One vector is turned by the same rotation once a tick. Each row is the vector after some number of ticks, and that number follows the row.
The counts run from 0 to 901.
[ 28  -3  14  17  -5  -9  30  -7 -31  17 -18   0   0  20  -6  14 -15  11
 -11   7  11 -34   8  20  -3 -23  -6 -22  21   6  27  -6  -3   2  13 -20
 -19 -41  27 -16   4  32   5   5   1  16 -12 -18 -12 -17 -11  -2 -18 -16
  37  19 -41  -3  -8 -18 -16   3  -4  34]	187
[ 10  -1  -8  -6   5   1 -28  -5  47  -5   3 -47  17  24  -8   8   8  -1
 -12  23  -1  36  -9  -7  10  22  34  17   2   3  32  20  24   8  -7  24
  14   9  -1  39  -6  17  10 -11 -37 -25   9  -8 -19   2  25  -2   4 -11
 -13  -5   5 -25   2  19  14  -6 -10 -22]	89
[-29  -7   7  -3   4  -2   1  41  20  17  -4 -11  -6  29 -15   0 -10 -26
 -14   2   3 -36   8 -27 -16  16 -39 -26  11  32 -11  10 -19  -9 -21   3
 -22  -9  18 -26 -31 -17  -4  37  -5  13  -7 -22 -10   7 -28  -8 -25  -9
  12  -6  27   7  29 -44   9  40 -10  -8]	312
[ 16  -3  12   2  40  15 -21 -26   3  20  24 -14   6  32 -10  -9  -2   0
   1  11 -13  26  -4  -5   4  31  19   3 -29 -12  -6  37  25   5 -14  49
  36 -11  17   1 -44  25  -5  -8  -7 -31  -2  -4   7 -10   3   2  19 -30
  13   7  16 -23 -24  12  -5  13  -5   1]	803
[ 13   0  19  15  -7 -26 -16  38   3   6  33  14 -13  -7   2 -16 -15  39
  20  -3  35  20 -16 -11 -24 -15  -7  15  12   1  29 -45  17  -7 -23  -4
 -12   9  19  32  33  35   1  20  -5 -17   1   6  -9  -7  -4   5  -9 -13
  19   5  19 -19  19  30  40  24  -4  -1]	279
[ 15   0   4   6  23 -12   0  11 -20  -7  14 -17  18  12  20 -12 -26  36
  -8  38  -3  44  -8  17  39   4   0   6 -52  -5  20 -19   5 -10 -11  -7
   2  26  -8  13  17  26 -25  -5 -44   0  20  -7   1  -1   5  27 -13 -12
   8   1  -1  -4 -24  35   4 -23   5   6]	599
[ 14  -3 -43  -7  26  11 -29 -24  -9  -3   1  24 -17 -13  22 -17  24  33
   5 -28 -10   0 -16 -11   9  17  20   8   9  -4 -16   2  10  16  -1  19
  12 -25  35  18  -9  -5 -39  -3  12  12 -21  28  18   6  22   4  16 -19
  -3   6 -25 -15  -1  20   4 -38 -17  38]	228
[ 10   3   0   3  10 -26  -1  38 -13  17  12  20  -5 -26  29  23   8 -10
  -2 -17  -4  25   4 -19  47  28 -10  16 -41  10  12 -10   3 -28 -44   9
  14  19   3   1   5  -1  -9  -1   3 -32  10  23  -2  38   6 -14 -19  20
  -5  -5  30  23  11   3  22  -5   0  20]	260
[ 22   7  19   6  -4 -30  15  42   2  -6  13 -27  -9  44 -10  -6 -10  37
   4   7  27 -11   0 -15  23  13 -11 -22  25  40  -3 -25  -6  24  16   4
  -9 -21  18   2 -17 -19 -26  14  29   2   4 -17  18 -27   4   9 -27 -17
  29   4  22  -9 -23   8 -11   6   2  43]	869
[ -6  -5  43  -6   9   9  18  34  -5 -14   3 -10 -25  15 -37   6   3 -10
  15  -2   4   0  25  -5 -49   1   5  19  23   2  -7   6 -24  -6  23 -10
  -1   4   3 -16  30 -15   1  -1  35 -20  -6   6   4 -19   7  15 -50 -15
  38  17   6  16  -5  19  -8  16  -1 -15]	494
[-17   6 -10 -21  -4   0  -3   5   2  -3  21 -34 -15 -19  24  18  17  12
   4 -13  12   3   3  -4   6  -1 -18 -49   1  10 -25  24   6  15   4  16
  29   3 -29 -12 -29  -8  15 -23  21 -23  39  -3   9 -22   6 -23  12  26
   0 -20  31  -7 -23   8 -23  18  33   3]	339
[ 16 -13 -17  13  -3 -25 -19   1  34  20  -7 -41  14 -31  23  -6  13   3
 -10 -31  24 -33  11  -5  20  27  -4 -10  -3  17  14  28 -15   4   9  -7
  20  14 -15 -11 -21  -6  10   7  -4   1  20  33  37 -28  12  -6  -2 -14
 -18 -11  16  -9  26 -29   1  16 -22  -8]	553
[-22  -6 -12   8  -8   5   7 -16 -29  10 -11  -9   0  18  34   7   8  11
 -24  38   5 -21  -9  32 -15 -59  -1 -23  21   0   9  32 -11  -1   9 -19
  -5 -16   5  21   2   1  11  14 -12  15  -3 -32 -32  14 -38 -20 -23 -25
  -9  15 -18 -24  -6  -9  -5   2  17   7]	344
[ -4 -15  14  -3  25  -5 -27  11 -19  13  12  24 -11 -21  30  -1  14  21
 -10 -37 -11  31   8 -10  17  22  -9  22 -18   9 -28 -25  -9 -15   2 -18
 -16   5   5  26  12 -10 -29 -29  10  10  13  47  10 -23  30  31  14   1
 -22   7  -2  30 -21  -6  10   3 -12  21]	417
[-30  23 -23  -6 -21   4  -1  10 -54   2   0  28   4 -23  22  20 -22  -4
   8  -2 -22 -15  -4 -23 -16   4 -19 -26  24  15 -24  -8 -14  -1  -9 -11
 -25  -3 -18 -13 -12 -36  -8   8  41  15 -16  -5  17  -6 -10 -26 -11  26
 -16  22  -3  17  11 -24   4   9   9   0]	512
[ 14 -15  46  -5  16  10  15  45 -18  25  30   4   7   7  -2 -16 -20   9
  -7  23   8   7   9  13 -34  -2 -20 -18  -1   9  14 -13  27 -29 -18  13
 -20  11 -10 -38  10  26 -16  24  -6  25  23 -15 -15 -33   0  27   4  -8
   5   5 -25  17 -19  31  15 -11  -4   2]	776
[ 23   5 -17  12 -15 -29   3 -10 -22 -21  16   8  -4   1  31  -5  -5  35
   4   4  23  -2  14   6  28 -31  15 -16  11   5  14 -17  11   6  15 -25
   0 -22  24  56  20  -4 -23 -26  30 -14 -17  -6   9  -6  26  -5  -7   9
  13   5  -4 -17 -26  18  -9  13  27  43]	881
[  6  23  21  20   0  10  14  33  14  13  -8  -9 -10  43 -53  30  16  -4
   7  13  -8  15  10 -16  15  14  27  39 -24  17  -8   6  14  -8  -8  14
 -21   1  16   7  13 -32  14 -14  -9 -24 -15  -1  -8  17  28   2 -19  13
  19 -23  34   0  -5  28   6  -9  -9 -10]	450
[-32   7  -9  -2  18  32 -18  26 -10   0   3   9 -15   0 -24  -9  -8  -1
  10  12 -17  40  18 -23 -50  17 -19  20   4 -20 -20 -37 -30  21   8  -3
   2  -7  11  14 -28 -14 -18  -6  10  18   1  17  19 -13   6   1  14 -10
  33  17  33  -4  21  -1   5  31 -38 -21]	831
[  2 -12  44  12  28  12  20  48 -31  -9  -2  17   5   0 -12 -16 -14  -5
   0  30  15  24  24  21  -4   7 -10  21  -9 -13  18 -17 -18  -8 -21  18
  -2   8   8 -20  15  21 -19  41 -15  26  19   7   0 -13 -17  27  -9 -22
  11  10  -7  22  -6  27  28 -20 -22  -5]	775
[ -3   6  19  16  12  -7  42  11 -55   4 -21  -5 -20  14  21   1 -21  24
   8  19  20  -3  -8  14 -22  -1   8  21  13   3   3  -9 -53   4  11  -2
  -7  -8   8  -1   4 -15 -15  23   9   2  -3   4   6  22 -34   3 -44 -28
  29  39  -9  16  -4 -21  14  -7 -11  21]	694
[ -7  19  23  -5 -26   8  48  10 -35 -29  -6  11  -2  25 -19  -7 -28   6
   0  19 -11 -16   4  14 -24 -16  -9 -28  27   8 -19 -22  -5  18  28 -11
 -29  -6  -8 -21  -9 -15  -6   3  23  43  -8 -12   3 -24 -23  19   8  -1
  11  23 -25   7 -21 -12 -15 -21  -3  -6]	174
[  5   2  10 -11   3 -12  19   7  -8  -5  35  46 -38   9 -15  -9 -14  16
  24 -17 -14  17   0 -20  -2  11 -19   3 -37  14 -11 -28   2   4   3 -22
  14  -4   0 -17   4 -20 -19 -10  38 -27  -4  -8  40  -6  16   5  -7   4
  45  -8  32  20 -18  14  -1  15  15  19]	656
[  0   3  14  15  -8  -8  -3  41  26  18 -15  15 -13  14 -50  31  29 -16
 -23  -5   2  18  12  -9  25  -5   2  48   1  11 -12 -11   1  -3  -6  -2
 -20  -3  26  28  12 -35  20   2  -9 -16 -28   3 -16  25  23  -2 -15  13
  -5 -17  18  -6  21   0  21  -3 -13   0]	449
[ -8   2 -37   6  12  26  -1 -33 -37  24  -8  26   6  20  14 -24  16  25
  -7 -22   3 -41 -21  17 -11 -21  -1 -24  22  -3 -31  26   4   8  12  10
 -27 -19  30   5  -9  -5 -32  10  15  40 -18 -15   6   8  -6   4  36 -24
   3  -1 -29 -20 -29   1 -20 -16 -14  22]	388
[ 12 -11  26  -1  40 -34 -29  -6   5  29  26   4 -31  19 -22  -4  19 -16
 -11 -17  26  12 -15  15 -10 -14  -8  31  -6  -1  -7 -23   7   6   3  -7
  21 -35  29  33 -12  37   0  -8  30 -10 -35   1 -23  -5   9 -13  16 -26
  22  -4  23 -15   1  16  -8  18   8   4]	641
[-13  18 -18  23   1  12 -29  31   0  -6  -4  -1 -12  -9 -12  22  13   4
   5  14 -34  28   6 -38   2  26  16  33 -13  16 -19  -7  -4   0 -15  14
  19  18 -13   6 -24 -55 -10 -14  -4  -5  -4  23  31   9   5 -19  16   3
 -19  -6  26  -8  29  -4  19 -25 -30 -16]	273
[-15   5 -27  -3 -11   1   2 -12  22 -42 -27   1   9   3  -4 -21 -10   3
  -9  25 -19  15 -33   4  23  21  17  17  -2  -9   7  -8  -6  14  17 -11
 -13  11 -13   4   3  -7  -9  10 -48  17   3  11  -7  29  -8  32  29  -5
 -17  -9 -37  -2  -3  12  18 -61 -26 -18]	410
[ -8  14 -22  -9 -26   5   2 -18  -1 -30 -21   1  40 -20  24   2   9 -14
  -1  29 -11   4  41  13  -3 -18  11  -5  -1 -27  -7 -21   4  13  16 -30
  16 -11 -18   8 -37 -11  -1 -12  -1  55  -5  11   2  -7 -12 -14  44  15
 -15   1 -36 -22  -2 -26  -1 -17  -5 -14]	366
[ 13 -10  -4 -11   6  -9  10 -40 -18   9   0  -1  13  -5  22  -3   7 -14
 -15 -18 -14 -29  -4  26  11  -9  -8 -30 -12  10 -13  31  16  -4  18  -8
  36 -16 -12 -21 -54   8  -1  -3  10  25   3  -1   5 -23 -28 -13  31 -25
 -26  10 -36  -8 -23 -42 -16  -8   3  18]	364
[-37   6   5   5 -22 -24  16  14 -17   1  18  51 -23   1 -16 -11 -10   1
 -17   4  -5  10 -21   7  -1 -50 -17  22 -34  -3 -16 -18 -19  -8  -3 -29
   4   1 -18   0   2 -19   3  20  -8 -13 -27  -7 -13  28 -41   7  17 -11
 -30  -7   3  11  21   9   9 -23 -10 -25]	637
[ -6  -2 -12 -14  -8  12 -13   5  27 -20  -7 -21  14  13  29   7   4   6
  13  11 -10  35  23 -46  -7  33   8  20  -9   5  30  -5  -6   1 -14   3
  21  -9  27  11 -16 -30 -22 -10  -7 -34   0  -4  17  18  18 -27  -9   4
  12 -12  13 -17  -7 -40  22  29   2   6]	486
[-19 -10   8 -22  -5  17  35 -15 -17 -19   9  34 -12  27  14 -21  -3  -8
  -6  16 -12   0   9   5 -34 -41  -4   4  24   8   9  18  -5   5  26   3
  22 -33  25  -3 -16 -26  -9  21   7  -1 -11 -16 -11   2 -31   5   0 -30
  -2  17 -39  24 -25 -31  11 -21  10  14]	682
[  1  17  14  32   7   9 -16  13  -2 -14   4   9  27   5   9 -12 -16   4
  13  25  36  23 -25  -9 -34  -9  18  26  11 -31  21 -42   5   3 -35   9
  -5  16 -18  36  32  33  15   9  -6  -8  -6  17 -23   9  -3  15   5   1
   0   6   7 -12  21  22  35   8  -6 -27]	278
[ -8  -1  15   6  14 -10   0 -21  17  16  42   6 -42  21 -48  -3  17   4
  -5 -11  16  19 -21  26 -33 -34  -2   8   1 -11   1 -18  17   3  -3  -8
  13 -24  12  14   2  44  27  -9  10  -8  -9 -11 -19  -7  10  -7  27  -3
  26 -14  15 -32   5  50 -13  16  25  -1]	640
[-18  -9  14 -28 -14  -1  -8  24  33  10  28  15  -7  22 -25  10   8  -7
 -17   6 -10  -7  34 -17 -18 -10 -30 -26  17  44 -16   5   8   8  16 -12
 -21 -23  29   6 -20 -22  -8 -21  18  14  -5 -37  -5 -35  26  -7  -3  10
  11 -17   6  -6 -12  -9 -14  30  21   4]	845
[-27  -8  15 -14  19  27  18  14 -18  15  -3  34  11  10  -2  -8 -16 -17
   8  26 -15  28  19  -2 -17 -10 -37  12 -41 -25  12 -14 -15  -4 -28   4
   1  -9  19 -17 -39  -4  -6   9  -5   6 -12 -12   3  16 -17  -7  11   1
  23  -6  39   8 -16 -22  16  27  -1 -12]	819
[ -5  38 -20  23  -8  12   9  23 -31   9   2 -12   0  -3 -17  38  -3  13
   8  27 -43  24 -15 -26 -17  18  11  14 -30   0 -17  -5 -16 -15 -24  14
  -6  18 -34 -15 -12 -32  13   0 -24  -8  -5  -8  18  12   7 -31   3  25
  10 -10  27 -21  20   9  16 -22 -19 -26]	274
[ -2  19 -15 -17  19  17 -18   0  -6 -21 -12  16  12 -20 -29  -5  -3 -34
   9  -7 -20  11   6   1  11  59 -10 -19 -10 -17 -31 -16  -8  16  -7  14
   3  10 -22 -37 -39   8  -3   9   9  35   8  19  15 -13   0  16  33  11
   7   8   0  17   1  16 -28 -36 -18  -7]	591
[  2  11 -29  12  -5  29 -13 -23 -24  -6  -8  41  16  -4 -20  -1  14 -14
  -6  13 -17 -31  -7   2 -20 -19  24 -16  19 -17   1  28  13  -6 -11   1
 -50   5 -12 -10  52  22  21  13 -12  18 -30 -23 -18  22  15  -4   7  15
  -5   1 -31 -10  11  46  -7 -17  -3 -13]	50
[ 18  11 -17  16  14 -10 -21 -40 -11   6   9  14 -31  13 -14  21  22 -12
   8 -12 -22   5 -23   5  10  18  27  31 -10 -14  -2  18   1   9   2   7
  33 -16   4  27 -11  13  16 -10   6 -54 -46  -6   5  37   0 -21 -17  -6
  12  12   3  -3  18   6 -11   1   0  -3]	465
[ -9   3  -4  34   1 -31  -9  52 -15  20  -4  -6 -24   4  -6  25   6  20
 -21   4  13  17 -33   0  10  -1 -16  19 -18   7   2 -45 -22 -19 -19 -17
 -23  -4  -1   0  11  15   8   5 -25  12   3  12 -28  27  -5 -13 -12   4
  11  -3  24   3  29  21  14 -10 -32  14]	436
[ 12  20 -22   2  -5 -31  17  40 -18  -5  11  27 -20  22 -38  -3 -14  46
   6  11  -5  10 -23  13  35  16   8 -13 -37  17  -1 -16  -5  11  -9  21
 -24   7  -5   2 -14 -11 -11  26  -6 -13   6  -9   0  20 -10  10 -12  -7
  16  -7  40   3   8  52  -7 -33 -25  19]	612
